One turning vector, and how many steps it has turned
The counts run from 0 to 454.
[-41  14   4  15  13  28  -5 -12   8  17   3  -7 -21  13 -28  -4 -45  44
   3  34  -3 -13 -28 -16 -58 -30  21   6  77  13   6   0 -27  15 -14  58
  28  26  -5 -13 -18 -37  -5 -13  -7 -48  12  -9  36  20 -19  -8   1 -10
   9  17 -39   8  -6   7   0 -26  62  30 -42 -26  -8 -20  20   9  22 -15]  232
[-18   7  31  13 -12  22  -6   4  19  -2 -19  21 -24   4 -22  21  27  43
  14  11  23 -40 -26 -25 -11 -34  26  -1  35 -11  32 -44 -21  30 -10  38
  41  12 -45  -4  10  -3   5   1   4 -23  22 -30  46  48  -8   0  36  -3
   2  13 -44 -36 -21  12   4   8  12  -8 -30 -11  -6 -20  36 -18  72   9]  234
[-21  33  20 -21 -10 -10  -4 -20  -7   0  24   3 -11  23 -14 -16 -66  -9
  20  26 -11 -22  -1 -45 -34   0  17 -18  37 -38 -31 -11 -37 -19  22  29
  42  32  -3   6  19   3 -47 -52  38 -23  -9   8  29  21 -40  35  38  -9
  50  -1   4  17 -45 -13 -11  -6  11  39 -11 -36   2  22 -10   2  17  -2]  396
[ 48  24 -39  11  37  13 -19 -14 -10  12   9  -4 -47 -43 -10  31   1 -17
  33  41 -15  -9  -4 -12  21  33  19  26 -32  13 -13 -14  -8 -16 -14   0
  18 -19 -19  -2  31  22  19  13  59  -8   3 -23  64  32   7  11  14 -16
  -6  26  10 -39  -5 -28   1  28  37  16 -34   6   1 -16  40 -40   3  36]  295
[ 27  -6  14  -1 -32 -17 -19  -9   0  11  24   7  14  17  10  38 -59   8
  11  15 -30 -55 -37 -25  -6  -8  37  -6  44   5  21 -21 -19  26  20  38
  33  15 -19  -9  42   6 -35 -12  45 -12 -14 -22 -15 -32 -18  42   7 -14
  22 -19 -26 -20 -39   1  -8  22  29  38 -14 -18   2  -4  62 -14  32  25]  432
[-19   2 -11  37  64  45  12 -53  -3  12  15  -9 -22  29  13  -3  14  28
  26   5  -8 -14  -1 -18 -23 -51  46  12  40  22  22 -14 -38  11   5  24
  22  18 -13 -14   7  -5  12  -1  30   9   3 -28  37  -9  12  -1  18  19
  18 -22 -27 -16 -42  32  -5  11  52  40  -7  30  -5 -17  47 -44  44 -32]  142
[-16  21 -21  16 -39   1  -5 -42  -1  17  16 -15  -5 -34   0  31 -24 -21
  12  40 -11  -1  21 -25 -11 -42  36  19  27  23 -15 -11 -30  -8 -17  11
   0  43 -22  -9  12  13 -14   3  25   2 -23  -9   4  18 -13  43  28  -3
  34  14 -42 -56 -57 -27   8  21 -37 -13 -55 -38   9 -17  13   8  47  41]  136
[ -5 -16 -17  22   4  49 -18  38 -23  20  16  -7   6 -45 -23  32 -30  17
 -12  86   8  18   3  15  -9 -14  53  -6  50  28 -27  21 -27 -12 -22  70
  28  -8  -3  12  -8 -34  16 -39  50 -20  18  -3  17  13 -27   7  -6 -28
  20  50  -9 -12  -7  31   0   8  12  35 -21  10 -21 -44  20  10  18   7]  287
[-34  63  -1  -3  13  11  -8 -44 -12   6   2  -2 -24  10  30  -2 -36 -28
  40   2 -11 -18 -13 -19 -13  -1  60  21  22 -11  -6  19 -34   6  28  43
  22   3 -17  -8  -1  38 -22  -1  48 -10  -5 -34  53  -1 -32  28   0 -17
  28 -16  -8  22 -49   3 -23   2  17  24 -52 -38  27 -16  16  10  34   1]  228
[  7  -7 -10  24 -16  27   0  11 -11   5  39   7 -17 -19 -17  19 -23  37
 -28  78 -45   1 -18   9   2  11  36  26  73  65   9  32 -13  -1 -11  25
  47   2 -45   8  -8 -20 -48 -16  38 -15  -7   5  11   0 -31  34 -15  -4
  28  -8 -33  -1 -23   0  15  -6  13  34  -1   9 -37  15   7 -20   7  24]  175
[-33  29  21  -4  18  36  11  -2  -7 -21  12 -28 -46 -23  -5  -7  16  -6
  45  29  17  28 -22 -28 -24 -48  39  25  19 -13 -51  -7 -29   0   9  20
  22  22 -22 -14   9  43 -16 -18  -2 -20  16  13  38  76 -16  24  27  18
  24 -13   1 -48 -45   4  18 -23   7  21 -29  21  -7 -20 -24   7  21   4]  327
[-22  22   6  26 -14  31  12 -12   3   9  -1   0  -2  -9   4  16 -17   8
  -8  27  -5  -2  12 -22 -24  -3  10  22  60  52  28  10 -17  53  -7  20
  33   1 -21  14   6   0 -52 -21  45  -5  11 -49  21   9 -15  40  -5 -11
  32 -15 -47  -7 -64  30 -12  13  25  13 -18  18 -55   6  44 -19  34  -2]  63
[-47 -24   8  62   3  15  -9 -15 -14  45  36   4  23  -2 -25 -16 -36  -8
 -10   3  -8 -44   5  -2 -39   7  41 -41  46 -24  -6  -9 -45 -46  16  25
   2   1  14  21 -32 -35  -5 -17  49 -20  12  23  61 -12 -63  23  10 -29
  15 -33 -38  17 -19  14  17  39  10  22  -9 -43  -5 -11   0   5  39 -27]  189
[ 20  -4   5   4  45  34  17  -7  -7  10  29 -32 -44 -40 -29  -2  -5  24
  12  53   7  40 -15 -15   8  21 -22 -29  38  30 -51 -19 -16 -39 -17  24
  30  32  32   7  21 -18   3  -3   7   0  12 -10  52  54 -14  22  12  18
  21  40 -18 -24 -11   5 -22 -15  38   2 -16  42 -21 -15  54 -26 -18  25]  330
[  4  11  10 -13  22  -4 -19 -17  -9  36  29   4   3  15  17  -6 -67 -16
  21   6 -15 -14 -35 -51  -5  -1  43 -52  25 -35 -22  -9 -12 -17  19  47
  45  51  12  10  17   6 -32 -25  42 -51  23  -9  15 -19 -42  14   9 -14
  42   1 -22  46  -7  28 -34 -10  19  36 -11 -15   1  -9  29   2   1 -12]  151
[-13  14   4  38  12  23   0  -2  17 -29  -7   6 -10 -22 -27  32  25  33
  15   2  13 -32  -9 -17 -14 -28  24   2  38   2  18 -39 -10  14 -14  11
  57  22 -30   0  25   0 -30  13   2 -36   6 -16  46  62   7  10  58 -14
  10  13 -35 -51  18   5   0 -18 -11 -40 -30   0 -32 -27  24 -20  72  22]  235
[  5 -11  -3  26  62  23 -22   5 -33  35  42 -16 -16 -15   8  -9 -51  -7
   1   1  18  10  -3 -19  19   8  13 -59  18 -22 -21 -22 -17  -4  42  34
  46  21  41  19   9  -3  30 -25  38 -23  36   8  62   0 -21  32   8  -1
  27  -3  -4  22 -31  22 -11  23  40  23   7  -3  -1 -29  39 -25  25  -4]  73
[-32  18   4  39   1  22 -14 -29   2  12  -7  26 -22  14 -30  15 -17  27
 -25  48   1 -36 -23  -9 -25 -12  44  35  35 -27   4  -7 -45  10 -19   6
  22  28 -67 -13 -31   1   2 -13  31 -21  -1  -6  45  -9 -11  22  -7  -7
   5  -5 -21  16 -61  -7  23  23  19  60 -34 -48 -12  10 -22   3  40  14]  99
[-24  21 -18   2 -27 -10 -10 -34   5   8 -18  -1  -4 -14 -13   6 -34 -35
  39  29 -39 -24  -6 -11   5  35  32 -28  -7   5  22   1 -35 -29 -14  20
   2  56  -2  -9 -12   4  -7  21  80 -42  -6 -38  34  31 -29  12  19 -47
  14 -19 -34   6 -16  -8 -17  44 -12   1 -48 -39  50  -2  40  -9  22  30]  226
[ 15   4   5  17 -40   9 -18  22 -31  -1  28  -4  -7 -41  11  43 -21 -46
  16  -1 -11 -21   6 -25  14  -7  61  -6  19 -14 -14 -16  -2 -31  22  40
  34  39 -10  18  45  39 -17  -5  29 -24  10  23  15  16 -33  55  -9 -24
  44 -10   3 -53 -22  10 -10  25 -39 -29 -12   6  -3 -16 -14   0  36  59]  450
[-26 -22  34  -5 -15  13  23  16 -13  16   3  -2  14 -37 -40  21  44  15
  27  28   8  -5  -7  -4 -47 -32  53 -32  22 -12  -7 -10 -37 -33  -3  44
 -46   2 -15 -16 -18  12  -3 -28  29 -38  42 -11  33  41 -58  -1   6 -39
  17 -11 -64 -37 -13  42  13  13   3  20 -14   4  12  -4  13  17  30  -7]  324
[-25 -23   4  41   6  37 -44  28  -3  12   5   7 -16  -5 -43  23   0  12
  -2  -2  -8 -41 -28   0   3  55  -1 -44   6   9  25 -45 -41  -5  -5  17
  17  29  11  -7   1 -19   6   5  40 -36  24 -22  72  44 -32   6  -7 -30
  -9 -31 -12 -24 -10  -1   5  59  41   3 -12  -2   8   3  44 -20  48  27]  110
[-38  15  13  26  27   9 -25  -4 -17  12   1   7 -17  20  -1  -7 -11 -21
  25 -17   7 -53 -35 -19 -27  18  37 -14 -20 -51 -21 -19 -57 -16  26   5
  20   8 -30 -19   3  36 -25  -4  38 -43  20   6  75  23 -45  25  14 -21
  -3 -57  -2 -13 -10  -7   6  23 -12   9 -16 -19   0 -26 -32 -13  57   0]  112
[ 27  21  24 -37  -3  -4  -3  18  12  -5 -10  16 -41 -47   6  15 -10   4
  28  25  10  -1  12 -27  -4 -35  56  27  20   2  -3 -10  22  46   9  56
  33 -19 -26  27  25   8  -8 -36  43 -22  29 -15  40  28 -10  28  16 -26
  43  24 -27 -11 -17  12  12 -10  33  23 -27  -3 -12 -15  37  -1   9  14]  363
[-37  -3 -26  63  22  37   0 -54  -6  32  27  -2   7   3 -42  -8 -25  -8
   5  13 -36 -47 -18  -7 -28  20  16 -30   6 -23  -5 -19 -43 -59 -15 -28
  15  57   1   3  -9 -23  -1   0  43 -28   8   6  55  18 -51  -5 -14 -13
  14 -33   7 -18  -2 -21  22  27  33   7 -15 -18   2   2 -11 -19  29 -21]  391
[-37  13   1  45  18  34  33 -29   0  23  23   7 -10   1  -7 -11 -25  13
  -4  36   4  -2  -9 -10 -51 -14  21   2  58  30  10   9 -22  32  -5   4
  38  21 -23  10 -14  -8 -63 -28  14 -19  21 -23  28  -2 -25  16   9  -9
  49 -23 -37   5 -21  29  -3 -14  30  21 -16  27 -63  -1  17 -15  57 -42]  64
[ 25  -1  28 -10 -13 -17 -24  -8 -34  27   5  15 -23 -35 -24  23 -17 -15
   9  26   7 -32 -29 -23 -13 -35  53 -17 -36 -36 -27 -21 -26 -18  15 -19
 -12   8 -37  -1  16  63  10 -39  41 -20  25  23  32  22 -47  43  -8 -26
  20 -15   3 -44 -26 -28  31  40 -16  22 -32 -17   1 -15 -25   5  33  12]  1
[-35   0  23 -12 -37 -11  -6 -23   9 -16 -11   6  23 -25 -37   7 -32   9
  11  21 -16 -25 -14  -3 -17 -29  22 -47  43 -30  24 -36 -30  -9  -4  44
  -2  41 -26 -13 -33  -5   7 -31  54 -47   0   2   7  28 -23  -1  39 -19
  24  29 -52  -4 -17  -8 -11  44  -2   6 -21 -56  56  -9  17   6  38   3]  23
[ -3  18   0  18  34  15 -30 -15 -17  30  37  -1 -40  22  -6  -4 -49   9
  -3  -9 -19 -37   8 -28   9   7   6 -15  20 -15  -8 -27 -17  10  25   2
  65   7  -2   4  34 -18  17 -28  33   2  -4  25  58  -8  -7  44  18  18
   6 -26   7  -9 -68 -29   8  26  59  19   0 -30 -11  -5  24 -30  11   8]  185
[  6  -1  24   6  -8  -9   7 -22  -5  37  11  30   9 -38 -56  13  28  17
  -9  56 -23 -18   7  -8 -21 -26  68   7  28 -11   9  -9  10 -34 -26  -6
 -18 -15 -54  12 -25   2  18 -18  38   1  25   2  41  18 -25  19  33 -29
  26  32 -66  -1 -32  -4  30  33  -8  34 -22 -30   0  -2   5  -5  13   6]  380
[ 19   8  21  53  28 -26 -37 -10   1  26  30  21 -12   6 -12  19   6  11
 -15  21  -9 -16 -50 -20   5  -3  52 -16 -13 -40 -34 -20   1 -42  15  -6
  60  44 -33  15  -6  42  -3  -7  28 -33  18  27  38 -10 -41  35  11   6
  -3 -18  -9 -14   2 -19   4   7 -52  13 -27 -11 -27 -23 -52 -12  41  31]  168
[-31  28   4  37  50  11 -19 -28  -9  10  15   7 -35  21  -2   7  -7 -14
  29 -25 -15 -52 -21 -30 -42 -13  27  -1   6 -51   4 -44 -17 -21   5  -3
  16  26 -21  -5  34  11   4   9   7 -19  13  -5  93  47   3  -5  41   6
   3 -11   4 -33 -17 -30  13  13  33 -15 -25 -16   4 -28   2 -16  56 -13]  314
[ 24 -13  10   9  41 -10 -21   9 -25  -8  26  12 -12 -18  -4  18  26  -5
  17  21 -37 -11 -36   2  12  -9  60 -23 -43 -27 -14  -7  15 -48  38   0
  37   1 -24  12  24  43   6 -31  58 -43  18  32  39  29 -27  -1  29 -14
  17 -31   6 -38  16  -6   7  13 -21   3  13  22  18 -13 -16 -58  39   0]  371
[-13  11  28   1 -11  -1  -4  -2   9  12 -14  26  -8   8   2  13  -5  -9
  12   3   8 -33 -36 -32  -6 -22  45  -9  -4 -15  31 -17 -22  35  15  11
  34  22 -31  -8 -29  55 -30 -42  34 -57  25   2  19  14 -40  20  -5 -30
  17 -62 -37   8 -24  12   3  33 -12  21 -27 -14  -8  -3 -18  -6  71   3]  358
[ 22 -24  44   2   1   1 -23  41 -20   6  36  -7 -15   6  22  12  -5  21
  13  10 -26 -18 -76 -19  10  13  25 -32   0  -9 -11 -23 -31  -3  39  36
  55  26   1 -13  29  40 -31 -28  30 -46  25  17  18   5 -50  37 -31 -13
  15 -53  -4 -29 -19  14  -9  10  40  43   3  34   4  10  37 -32   1  15]  242
[  3  24  20 -15  18   2 -13 -15   0   0   8  -6 -27 -14  19   5   5   6
  33  47   7  31  14  -8 -16 -22  45  19   0   8 -35  37 -31 -13  16  54
  11 -26 -26  -9 -14  37  29 -20  48  13   0 -11  24  25 -10  27  50  -3
  10  19 -31  -3 -59  15  -5   9 -26  46 -42 -13  30 -38  23 -13  17  13]  418
[  1  37 -40  36  33  26 -34 -24 -30  10  29  -3 -18   0  14   5 -37 -45
  25  44 -39 -19 -10  -2   9  39  65  27   3  -2 -21  26 -30 -42  -6  19
  56  18  -9   1  19  29 -22  10  83  -1  -9  -8  21 -17 -12  41  -6 -20
  22 -24  28   5 -37 -11  -3  20  -1  41  -5  -2  -3  -6  -7 -26  21  25]  94
[ -9  25 -32  47  36  18  16 -60   5   4  14  18 -38 -17 -23  -6  15   8
  14  33 -23 -30   5 -20 -16 -20  48  54  15   3   7  -3   8 -26 -14 -42
  44  13 -28  21  11   1 -24   7  34  -6 -15   5  65  32 -10  17  35   3
  37 -29   0 -30  -6 -43  18 -11  -6  -4 -24   2 -39  -6 -24 -40  48  -4]  180
[  2   7   8 -14  21  15   9 -15   7 -19 -12   0 -22 -26 -12  -7  -9   6
  58  39  -2   2  22  -6   8 -10   3 -17   8  19  13 -31   1  36   1  31
  54  24  -8  25  34 -28 -45 -33  87 -12   2  -9  17  50   1  -2  33 -14
  45  -5   3 -18  -8  11 -23  13  14   2  24  38 -31  15  49 -70  22 -15]  273
[ 20  -9  14  -4  54  14  -2   3 -18  35  27 -15 -23  10 -24 -22 -27 -10
  36  27   3  -8 -57 -30  -1  31   8 -44 -28 -24 -61  -8 -46 -42  12  24
  40  20  15  -6  27  -1  -2 -37  36 -32  20   1  46  10 -47   5   3 -14
  16   6  12   0   7  14 -24  -3  34  65  -8  39  -9 -12  20 -19 -15 -14]  409
[ 29  -4   5  25 -22   6 -18  23 -17  18  24  10  -2 -31 -33  26 -33  19
 -49  64  -7  -4 -39 -14  -3  35  31  -1  29  13  -7  -4 -15 -13 -10 -11
  31  23 -32  12   3  28 -47  -9  47 -11   6  -9  26 -16 -26  59 -28 -28
  33  -1 -29 -14 -37  11   1  16   1  32  -7  10 -45   9  -3   4   7  44]  377
